(in the rows, 128 means zero)
Each run below is a few steps of one of 7 hidden systems, one row a step.
U, run 1, 11 rows:
[[100  95 135  94 124 126 200 122 149 158 161 112  81 156 124  79 126  92
  155 178 125 107 154 137 117  95]
 [117 130 164 121 155 131 188 133 110  49 142 130 178 149  95 171 126 153
  122 134 153 168 150  99 106 129]
 [113 156  98 124  79 157  82 104 129 152 159 122 171 163 123 115 148 174
  109  92 129 140  97  68 126 174]
 [149 143 163 156 129  65  58 148 129 161  80 139 124 115 153  91 130 108
  178 138 160 142 112 136 101 140]
 [153  87  80 166 157 141 127 141 142 100 118 156 142  77 163 125  96  99
   86 126 124 130 110 189 179 100]
 [ 93 131 111  70 138 191 166 118 156 156 120 122 105 119 144 126 134 121
  169 148 100  68 172 113 145  74]
 [ 95 109 189 134 144  99 182 129  97 108 166 153 126 171  92 148 140 130
  141  78 115 132 152 127  77 121]
 [153 154 109 173  63 144 126 112 100 102 163  88 156 163 112 134 115 157
  134 133 119 187 127  90 151 157]
 [142 187 128 125 148 110  54 126  89 146  56 114 143  96 154 136 136 134
  121 127 123 101 103  96 100 166]
 [141 110 118 159 136  84 105 169 172 174 148 146  91  94 141 133 123  92
   94 107 122 112  88 180 171 108]
 [157 113 106  95 149 172 168 109 160 100 109 124  72 108 116 128 121 126
  164 175 111 128 178 180 149  91]]
U, run 2:
[[157 146 115 134 111 163 123 153 228 151 154 149 148 117 150 141 130 120
  159 116 164 122 138 168 185 122]
 [111  83 109  88 172 141 120  83 101 107  92 180 102 140 121  77 128 134
  166 130  85 130 149 142  90  91]
 [ 85  83 172 181  77 142 180 144  96 127 160  93 164 124 150 152 117 122
  117 110 164 106 151 111 138 109]
 [169 220  98 114 151 146 149 133 127 124 138 141 166 168 134 113 116 107
  172 122  93 143 125 104 111 169]
 [ 95 123 139 156 132  79  53 133 109 125 110 138 115  98 119 155 140 163
  126  87 104 145 103  86 147  71]
 [181 125 128 166  85 168 119 126 138 165 118 118 101 114 153 146 121 109
  147 107 136  99 152 211 139 177]
 [120 125  99 104 176  99 166 123  84 115 108 118  84 125 128  93 100  90
  116 186  65 119 120 118 122  83]
 [108 139 170 131 124 148 171 155 155 109 156  97 134 102 106 225 148 157
  101 103 153 104 154 111 152 113]
 [150 157 102  90 112 132 112  88 131 146 152 141  92 202  85  98 145 150
  140 115  90 149 121 134  91 190]
 [118  92 171 166 106  70  90 139  87 113  95  88 119  98 124 132 128 145
  104 171 169 165 113 104 120 117]
 [175 158  87 121 139 168 134 135 166 133 125 127 167 104 160 135 122 106
   71 135 161 102 106 173 147 192]]
C, run 3, 11 rows:
[[129 118 104 144 131 116 123  89 129  55 161 159 193 155 116 109 136 164
   77  96 155 176  99 132 116 150]
 [106 135 115  89  99 161  52 120 129 176  75 123 146 131 151 106 133 149
  158 156 132 100 122  79 138 125]
 [140 120 136 165 178  90 135 138 147 139 144 168 130  83 170  65 148  91
  156  92 144 145 111 150  75 127]
 [ 95 100 115 132  99 145 138 127 155  97 139 147 171 156 137 132  99 132
  149 146 142 128 147 133 200  43]
 [128 137 140 113 160 201 161 123  92 141 107 130 126  96 146 135 140 125
  188  96  94 105 177 104  73 145]
 [ 89 126 150 184  81  73 143 120 102 142 186 123 126 175 125 125 127 118
  111  72 112 111 110 133 136 106]
 [177 173 141 157 118 140 104 166 103 113  80 116 151 127 126 185  94 128
  177 151 115 163 144 117 159 135]
 [128 142  81 148 165 119 126  89  97 117 121 115  84  64 152 124 138 123
   71  94  71  90 105 142 122 112]
 [133 131 169 122  99  98 139 176 177 179 138 105  76 143 115 168 120 102
  145 163 142 103 142 157 174 108]
 [175 113 106 120 178 153 184 121 108  63 140 134 114 122  89 147 118 135
  103 142 103 182 142 152 107 157]
 [ 80 124 138  93  75 129 115  92 110 142 125  75 111 154 107 150 144 170
   64 146 146  72 123 100 133 134]]
K, run 4, 11 rows:
[[150 153 126 172  76 132  69 124 170 169 164 123 110 118 126 139 165 161
  152  63 131 151 115 130 139 157]
 [150 127 133 138 150  82  83  93  86  95  58 165 116 148 136  96 108 114
  163 141 114 133 134 180 104 116]
 [120  70 120 158 150 161 177 168 133 136 135 114 135  48 176 125 109  86
  109 149 138 115 134 133 153  87]
 [128 208 116  79 126 158 178 110 176 138 154 117 114 172 119 139 137 125
  165 134 103  87 160 120 136 122]
 [109  89 165 122 146 110 124 153  85 106 139 156 123 167  63 185 125 162
  108  94  94 169 126  99 114 132]
 [161 137 140 206  57 125 115 108  98 122 134  67 134 103 151 128 135 143
  114 126 169 143 131 143 122 178]
 [137 183  97  98 168  89  90 134 112 137  68 138 146 130 159  99 103  89
  113 172 110  94  88 120 134 126]
 [132  90 113 118 156 141 125 164 204 152 153 139  75  60 113 151 152 137
  115 122 128 141 123 137 166  87]
 [136 125 126  97 110 162 165  54 126  96 131 129  95 179 100 113 141 151
  146 132 123 111 174 187  98 150]
 [ 79  68 168 126 132 114 165 160  60 128 131 116 163 150 119 125 109 113
   89 151 143 135 115  73  98 128]
 [143 197 119 150  92 130 116 138 186 139 165  99 179 120 149 132 150 143
  124 124 181 141 102  87 147 163]]
X, run 5 (11 x 26):
[[163 152 132  76 182 104  69 125 136 100  59 158 108 127  94 149 138 149
  133 158 126 150 122 146 111 146]
 [132  60  93 162 106 125 121 116 136 130 158 125 113 105 140 112 121 123
   39 121 142 123  95 187 157 137]
 [137 158 119  72 146 133 185 124 150 137 124  99 116 141 134  79 128 100
  150 220 145 118 139 109 102 141]
 [ 82  92 128 101 182 121 116 139 142 103 148 187 183 129 114 133 149 154
   81  79 141 139  94  93 112 117]
 [130 104 123 121  53 171  98 104 177 165 148 109 105 143 122  98 156 167
  167 141 163 143 148 129 138 144]
 [137 125 140 150 163 100 106 107  78  97  72 159 171 120 166  73 120 107
  157 129 150 139 124 144  68 143]
 [ 87 119 117 166 100 133 139 152 154 152 163 109 159  93 174 123 121 111
  120 118 143 101 119  92 188  63]
 [143 173 122  91 167 173 141 122 150 142 110 158 107 124 130 123 143 126
  222 107  84 119 171 126  98 121]
 [ 89  55 163 179 111 102 127 120  73 107 143 145 113 134 111 151 121 145
  117  70 107 139 138 150 124  86]
 [161 172 146 154  73 173 173 135 110 129 132  59 142 131 142 160 114 121
  160 162 145 121 170 119 138 165]
 [122 192 129 132 171  71  96 140  81 128 110 153 144 148 122 147 116 115
  114  88  72 117  90  93 111 131]]
Y, run 6 (11 x 26):
[[150 133 159  86 149 134 102 163 154 153 127 138 128 135  83 170 160 157
  101 121 156 152 112 108  92 210]
 [134  96 101 136  94  84  89  89 170 124 157 121  79 137 106  70 150 157
  115 153 144 178 102 147 138 112]
 [125  93 123  80 148 158 131 106 117 110  60 127 148 115 153  92 117 118
  115 205 174 100 141 150 104 137]
 [ 99 104 105 112 174 140 168 160 167 160 185 159 158 104 152  80 142 102
  111 103 132 128  98  86 110 121]
 [ 99 126 152 105 104 164 135 105 164 107 141 149 148 165 105 136 151 172
  204 113 147 141 180 108 130  86]
 [128  72 140 182 110 133  96 115  67 107 119 160 184 139 143 111 120 137
  115  81 149 155 118 146  93 167]
 [ 96 160 143 166  84  99 101 136 129 174 118  92 147 110 186 100 126 105
  159 137 148  86 121  92 152  89]
 [169 173 128 130 189 133 112 172 156 108  91 179 172 104 147 167 109 103
  173 112 125 137 132 150 151 118]
 [124  89  95 167 122 157 127 119 112 140 156 140  75  97 130 142 122 130
  132  68  53 122 140 150 160  78]
 [132 159 186 141 111 116 180 117  73 127 105  93 101 158 127 159 114 101
  158 136 118  80 180 163  95 145]
 [138 165 117 154 137  84 147 167  98 108 161 110 157 148 107 165  97 115
   65 130 103 157  83  93 160 140]]
M, run 7 (11 x 26):
[[137 175 134 123 103 153 162 174 166 153 128  87 164 123 156 156 106  98
  146 184 164  99 139 101 178 119]
 [141 168  92  98 180 134 105 103 143 114 147 169 115 131 100 129 161 159
  126  65  76 153 111 112  95 154]
 [105  53 168 151  72 116 103 128 113 130 111 103  83 123 108 162 124 153
  126 147 147 124 151 155 164  85]
 [181 154 123 137 151 138 162 132  99 130 109 127 155 133 159  93 110  77
  131 150 142 122 125 161  79 205]
 [ 78 151 101 109 152  91 137 129 143 107 157 117 131 119 122 133 131 137
   77 135 104 119  97  67 169  57]
 [160 120 143 104 122 202 108 139 183 153 112 142 116 104 121 168 153 155
  175 112 152 126 169 153 128 161]
 [120  79 124 148 120  79 124  92  68 118 144 138  90 169 102  72 124 130
  103 123  98 164 106 145  84 141]
 [117 144 159 138 115 132 156 158 131 112  94  90 186 105 165 151 107 107
  126 190 192  99 142 106 155 103]
 [147 173  65 104 161 158 112 116 164 153 163 166 140 127 136 103 148 129
  113  72  86 126  90 116 120 166]
 [ 93  78 172 122 110  93  97 134 140 132 115 128  69 132  91 144 140 162
  167 145 130 148 151 117 145  58]
 [172 111 135 164 125 164 160 116  96 102 115 142 172 131 159 114 110 101
  133 117 161 125 150 192  94 189]]
C, run 8 (11 x 26):
[[135 134 159 182 129  55 156 134 107 139 153 145 119 156 145 101 117  74
  136  95 130 112 115 184 100 134]
 [136 126 116 146 116 157 139 170 119  95 124 109 167 120 122 184  84 134
  122 167 118 163 132  92 204  87]
 [138 184 112 110 159 159 135  83 123 130 111 108  77  78 138 147 165 145
  130  86  87  75 148 132  89 145]
 [119  91 161 140  97  61 123 166 134 178 162 138  81 184  96 135 109  99
  108 123 118 128 105 166 150 124]
 [181 132 127 144 134 151 151 136 109  62 101  93 140  97 114 155 111 146
  129 188 148 190 150 125 133 152]
 [ 96 160  90  77 143 136 125  81 124 136 121 114 122 124 139 124 147 139
   51 117 110  47 102 122 120 141]
 [146 111 170 118 115 101 107 194 187 195 158 137  96 140  97 133 142 119
  157 138 155 171 113 116 124 156]
 [155 110  94 133 148 124 127  66 120  33 116 149 147 136 113 100 122 158
  109 149 140 180 130 166 118 124]
 [ 79 105 130  78 113 170 110 128 115 181  88 110 150 122 158 115 131 127
  101 158 150  55 125  89 124 133]
 [145 150 139 152 148 107 155 158 182 150 193 149 141 123 136  87 153 106
  168  98 150 173 115 115  90 156]
 [ 99 112 115 119 117 123  90  95 121  62 110 170 167 173 109 137 109 171
  136 121 123 148 135 130 170  64]]
P, run 9:
[[117  80 121 132 140 144 114 186 122 155 161 124 121  88 104 142 135 146
  108 121 106 191 101  47 136 124]
 [149 160 119 118 112 122 131  55 174  99 115 101  86 112 137 106 163 149
  130 147 165  95 149 193 114 135]
 [ 98  59 132  83 148 144 116 169  92 153 114 172 166 180 109 119  96 115
   98 145 114 135 103 100 121 142]
 [126 159 124 158 112 135 157 118 178 127 174  74 120  58 155 105 169 146
  146 132 167 147 137  85 121 113]
 [124 134 118  81 134 128 101  94 141 109 100 194 160 215 112 118 116 131
  132 116 130  97 132 185 134 134]
 [102  73 147 163 114 145 122 172 101 165 146 112 132  77 140 117 135 135
  162 119 121 171 130  50 116 101]
 [152 188 123 144 120  99 146  75 161  96 122 123 134 140 164 100 135 105
  143 135 167  86 140 201 124 128]
 [105  95 128 110 152 151 114 189  95 148 120 175 170 161 112 161  85 116
  137 111  81 144 116  83 157 105]
 [144 165 140 189 112 121 150  99 146 118 155  80  83  58 152 129 169 141
  162  91 136 128 154 135 106 118]
 [133 125 136 103 126 102 115 124  90 117  90 166 139 220 106 145  84 102
  113 144 108 102 124 186 146 138]
 [132 123 134 167 139 153 138 175 101 141 141  82 130  46 142 154 135 133
  125 125 112 162 120  46 124 129]]
Y, run 10:
[[ 88 134 135 136 146 107  90 124 160 137 139 180 172 126 150 142 148 134
   96  44 144  79  99 137 138 104]
 [159 102 147 159  78 163 120 167 134 170 131 127 114 142 130 129 106 112
  220 138 123 164 166 134 153 123]
 [129 157 120 177 172  84 129  83  72  58  95 138 142  97 159 117 121 121
  118  98 106 119 124 150 102  97]
 [109 130 135 125  92 162 138 175 131 188 136 111 137 142 143 184 102 102
  107 121 115  61 128 125 187 120]
 [180 191 138 150 163 108 140 148 121 114 134 123  93 110 105 144 138 122
  186 114  85 183 142 112  95 150]
 [108 111 119 135 103  98 104  90 110  86 117 122 104 147 101 173 121 158
   55 115 115  93 119 177 175  94]
 [171 133 133 119 113 160 155 160 102 184 115  73  99 115 135 124 117  95
  125 183 125 124 131 123 104 206]
 [113 180 116  98 184  49 132 114 165  88 144 140 107 129 103 121 152 136
   96 131 117 138  96 107 124  87]
 [142  70 117  85  99 209 129 131 155 132 126 122 122 137  99 168 125 161
   99 156 151 133 151 156 161 159]
 [127 121 119 125 146  97 133  93 102 141 145 123  95 128 129  43 158 123
  133 128 118 150 111 112  41 168]
 [ 77 109 160  95 113 100 132 136 169 106 125 128 173 159 124 139 124 141
  101 171 197 104 124 114 165  79]]
K, run 11, 11 rows:
[[101 116 113 111 162 107 163 105 164  55 151 160 153 144 109 151 129 143
   73 121 145 119 121 159 161  74]
 [129  84 127 100  75 216 129 136 112 179 137 103 122 151 107 132 128 153
  142 147 125 138 153  98 120 182]
 [ 99 175 161 145 154  50 130 101 107 107 140 132 144 134 135  99 160 131
  125  90 144 122 106  97  59 134]
 [148  96 108 150  97 135  77 164 161 125 121 149 179 141 136 142  92 129
  112 151 164 162 104 147 206 117]
 [142 151  95 111 162 177 113  96 127 154  98 130  94  63 160  88 160 131
  179 111  93 110 146 110  80 135]
 [ 85  95 165 134 134  73 154 130 143 115 147 167 122 167 121 138 117 106
  118 102 134  88 133 181 152  59]
 [170 112 129 130 114 204 173 165 124 125 140 108 151 130 118 139 109 126
  170 168 137 184 163 106 127 169]
 [ 83 190 116 138 135 100 124  84  82 104 136 111 142 128 140 136 148 150
  103  74  89  88 112  73 107 104]
 [153 109 172 150  93 103  77 193 150 175 115 141 124 150 114 178 105 115
  131 129 153 138 115 162 173 149]
 [182 157  77 149 173 133 135  91 115  94 117 119  92  70 143  80 137 123
  149 142  92 173 130 137  92 136]
 [ 76 100 138 108 119 121 141 116 122 119 103 118 121 129 137 162 111 123
   79 142 130  48 138 155 175  60]]
X, run 12, 11 rows:
[[136 115 141 141 157  85 134 133 138  77  98 149 122 119 126 174 106 112
   89 133 142 103 130 211 170  84]
 [153 110  71 103 127 198 188 139 121 151 167  99 102 127 120 122 107 107
   92 164  82 132 130 117 146 154]
 [ 96 150 175  81 165  76 148 109 125 106 129 124 103 148  85 138 168 154
  103 129 142 118 126 102  63 141]
 [142  88 132 131  83 149  97 154 159 130 152 151 182 175 101 153 116 152
   93 125 178 167 107 144 165 174]
 [156 164  84 125 124 118  78  84 119 130  92  94 109  95 149  62 142 140
  130 175 130 150 104 103  98 157]
 [100 106 146 121 163  91 117 144 163 137 102 167 155 107 166 118 124  95
  101 123 174  69 107 170 141  89]
 [140  98  78 114 136 195 171 144 177 150 183 141 119 115 132  82 124 114
  170 143 103 168 139 107 147 106]
 [ 74 114 157 105 147 123 140  62  92  81 107 139 122 134 119 113 162 169
  145 103 130 107 162 112  65  97]
 [115  84 170 168  66 163 127 166 116 170 153 128 184 156 144 148 116 123
  139  95 169 125 136 123 136 166]
 [156 214 116 159 130  96  99 117 116 119 115 108 130 113 147 101 135 130
  193 133 105 167 124  76 111 122]
 [108 122 136 139 141 116  83 135 125 121  79 158 132 106 149 182 112 124
  118  94 115  69 128 169 176  67]]
P, run 13, 11 rows:
[[177 173 152 150 110  79  88 149  91 133  96  86 102 133 104 150 122 134
  130 166 125 168 110 110 114 181]
 [157 132  74 132 165 115  83 121 125  97  88 123 119  71 140 138 117 132
   48 149 121 129  86 155 160 130]
 [138  98 107  73 155 172 136 160 168 193 129 124  60  90 118 144 138 116
  105 146 101  99 127 139 135 143]
 [123  92 142  88 166 115 190 116 145  95 163 125  89 133  82 111 154 142
  101 156 140 158 137 132  79 139]
 [ 93  92 122  98  74 172 144  95 120  98 144 100 171 170 105 139 133 179
   78 156 170 124 135 101 142 142]
 [113 166 122  98 105 132  72 108 147 168 127 125 162 146 140  84 166 158
  142 121 156 126 101  66  87 177]
 [119 107 129 135 132  71  63 132 189 125 119 172 144 128 136  84 139 135
  145 138 177 162  95 138 147  85]
 [140  73 100 129 141 200 134 134 148 137 107 159 145  91 172  85 109 105
  184 148 137 132 158 151 141  98]
 [ 80 128 136 128 155 127 198 118 123 140 163 147 137 136 159  87 130  86
  159  98 111  80 145 121 101  80]
 [117 150 186 157  98 125 169 156 135 105 164 133 174 182 112 186 118 129
  174 101 150 137 163 121 149 111]
 [148 173 116 180  94 132  90  90  67  95 114 123 154 147 136 132 118 151
  167  83  88 152 137 115 123 140]]
M, run 14:
[[133 136 136 102  92 121 107  81 165 129 164 130  91 178  76 112 174 185
  147 108 141 162 138 132  98 161]
 [121  66 153 141 106 124  88 129  58  97  75 132 170 148 124 132  99 144
  102 160 161 154 122 127 123 141]
 [143 164  99 164 134 114 114 135 138 157 122 105 155  65 200  82 130  90
  105 134 154 102  87 121 124 148]
 [111 148 110  72 175 102 111 142 202 138 136 188 118 153 114 116 135 119
  157 123 108 124 114 126 158  65]
 [134  56 139 157 129 190 154 126 119 110 141 147 113  98 121 136 134 148
  181  94 114 170 180 143 115 104]
 [102 140 153 153  67 107 158  80  75 138 143  93 132 188 146  87 122 116
  135 126 133  89 141 134  94 148]
 [126 180 151 127 141 109 118 192 125 129 124 128 204 149 125 181 107 120
  113 131 141 141 100  62 153 142]
 [167 170  84 158 128 131  61 101 162 118 124 131  95  77 130 146 155 165
  132  84  98 147 114 146 156 122]
 [126  78 157 111 137 102 107 127  98 153  76 150  66 145 118 130 110 104
  146 143 103  91 149 197 123 103]
 [144 117 138 166 156 128 230 165 111 107 166 104 141  98 148 128 106  77
  113 148 135 141 137 134 114 132]
 [108 201  89  76 113 158 156  85 158 110 156  97 134 162 114 141 148 161
  115 140 108  94 137  84 148 115]]

Name the system that made each run.
run 15 (2 x 26):
[[115  89 122 124 164 143 153 123 155 108 167 194 189 144 145  74 138 117
  138  91 157 151 121 137  91 134]
 [ 95 121 123 144  88 147 114 114 132 109 133 143 195 154 157  86 119 137
  190 134 150 148 145  86 151  73]]
  U
run 16, 2 rows:
[[123  59 101 142 111 130 153 141 146 139 211 150 108 160  94  97 120 129
  111 113 100 186 109 129 147 119]
 [107 144 153 112 104 145 142  68  92  85  86  84 136 129 135 117 145 165
  155 165 163 111 172 104  85 126]]
  Y
run 17:
[[ 90  94 131 105 183 133 187 137 105 102 113 154 126 123 139 138  97  92
  126 136  93  86 151 145 140  54]
 [133 139 132 143  99 190 207 143 150 158 199  87 115 116 128 148 146 125
  149 106 123 121 161 107 123 150]]
  M
run 18, 2 rows:
[[109  77 108 133 124 150 219 114 125 115 206 105 108 133 114  95 137 121
   92 134 121 144 135 127 112 127]
 [108 178 178  91  96 125 129 127 126 110 112 113 167 199  94 179 135 163
  145 142 162 118 151  91 124 149]]
  C
run 19:
[[ 95 177 147 128 110  87 172 117 162 131 204 102 107 160  99 146 161 147
  113  96 126 115 124  97 127 112]
 [160 131 136 108  99 171  94 135 118 103  98 132 149 169  83 192 116 175
  140 143 131 167 148 128 151 166]]
  M
run 20, 2 rows:
[[129 167 126 137 161 132 111 160  92 133 121 154 198 137 146 117 117 117
  157  96 105 155 106  53  97 152]
 [110 158 133 178  90  89  73 111 164 126 139 129 117 108 143 150 145 154
  141  73 132 114 120 139 175  71]]
  M
run 21 (2 x 26):
[[155 160 138 169  96  78 121 152 135 127 169 100 158 146 118 112 133 132
  115 145 168 194  88  88 124 174]
 [143 173  83 100 167 120  54 103 150  82  72 163 164 115 133 138 127 157
  105 135 128 130 100 127 157 112]]
  C
run 22:
[[ 96 139 141 133 163  73 119 131 158 115 126 161 191 125 168  70 133 106
  140 133 180 128  98 102 112  92]
 [135 100 110 140 129 179 107 153 177 117 139 194 198 131 147 130 113 130
  166  93 147 156 134 141 173 100]]
  U
run 23 (2 x 26):
[[137 169  97 100 183  86 101 166 159 164 107 169 130 129 152 106 108  76
  121 142 100 103  80 130 154 106]
 [136  96 125 116 161 180 167 156 169 116 139 130  83  72 110 172 135 139
  157 130 107 148 171 136 155  77]]
  Y
run 24 (2 x 26):
[[137 180 145 187 132  76 182 120  92  70 132  78 127 105 140 164 116 111
   94 136 131 115 133 141 136 110]
 [160 172 110 115 120 163 106 150 111 142 112 130 136 160 107 209 104 135
   96 105  85 106 119 139 167 172]]
  P
run 25:
[[128 129 143  90 136 112 146 122 129  84 100 160 182 205 115 139  94 113
  105 171 165 106 132 176 146 131]
 [128 100  81 119 137 171 115 152 126 164 157 105 128  77 130 107 139 143
   79 137 109 165  86  54 125 158]]
  X
run 26, 2 rows:
[[127 147 181 136  75 134 131 159 141 186 126  68  76 120 118 190 139 132
  152 138 140  90 160 123 150 137]
 [185 174 118 150 176  95 133 139 105  85 124 169 138 153 111 142 106 106
  137 103  90 173 114 164 112 161]]
  X
run 27 (2 x 26):
[[141 168  87 103 153 175 110  59 118  74  68 116 136  86 154 129 142 158
  121 140 125  94 150 139 117 126]
 [ 94  76 147 134 119 110 136 161 116 209 154 147 111 148 142 106 119  82
  107  97 116  79 108 148 118 134]]
  X
run 28:
[[101 113 180  91 132  68  80 141 161 122 112 173 129 185  78 158 144 157
  123 121 161 133 117 146 128 112]
 [166  65  98 168 115 177 125 118 114 115 145 129 144  95 140  81 131 140
  122 128 147 195 127 142 100 179]]
  K
run 29, 2 rows:
[[165 138  72 122 123 167  83 122 166 107  92 115 149  86 151 134 113 146
  106 175 150 139 117 139 190 122]
 [130 108 105  90 186 146 114 122 137 177 107 166  77  88 146  88 147 105
  144 103  85  95 123 149  80 135]]
  Y
run 30, 2 rows:
[[151  94 127 180 119 108  71 119 167  91 127 154 139  91 130 114 145 161
  138 107 174 193 117 158 140 112]
 [122 109 101 125 122 139 107  96  94 144  81 152 137 146 175  60  96  89
  163 150 109  88 136 166 126 104]]
  M
run 31 (2 x 26):
[[176 119  98 158 167  81 106 150 159 105 114 134 108  72 138 117 116 106
   85 160 144 165  91 174 156 122]
 [132 118  77  73 134 186 140  83 155 126 103 103  80  97 136 108 136 138
  116 179 114  87 153 156 149 104]]
  K
run 32:
[[163 128 101 125 143 187 118 154 123 131  72 140 162 102 165 161  85  96
  124 148 125  92 139 167 177 132]
 [ 88 120 112  99 178 132 167 129 143 164 157 140  78  92 139 103 147 105
  137  97  70  87 131 104 113  74]]
  U
run 33, 2 rows:
[[ 90  79 107  86 151 157  92 145 153 133 121 147 149  97 125 110 142 162
  129 147 132 159 113  53 140  81]
 [119 128 145 135 105 153 115  88 171 144 150 156 139 134 144 115 173 149
  153  52 164  90 149 173  94 154]]
  K
run 34:
[[ 81 150 132  94 141 125 153  96  97 154 145 129 139 162 139  72 149 120
  134 109 112  89 119  78  57 148]
 [108 118 165 145  96 113 110 178 170 123 163 133 179 146 107 176 130 156
  122 117 179 168 115  88 173 108]]
  M
run 35:
[[114 154 135 134 110  81 112  92 154  91 120 102 128 121 137  78 149 151
  174 178 168 158 134  96 125  76]
 [114  98 116 116 146 183 100 125 121 132 101 194 206 141 159 130 118 125
  122  76 137  94 126 151 127 142]]
  M
run 36, 2 rows:
[[134 114 134 105 150  62 146 111 129 126 112 102  58 118 120  85 130 103
   98 197 137 120 113 162 102 122]
 [125  97 109  80 177 182 193 150 159  90 132 139 178 107 131 141 115 121
   88 172 160 123 136 125 140 123]]
  M
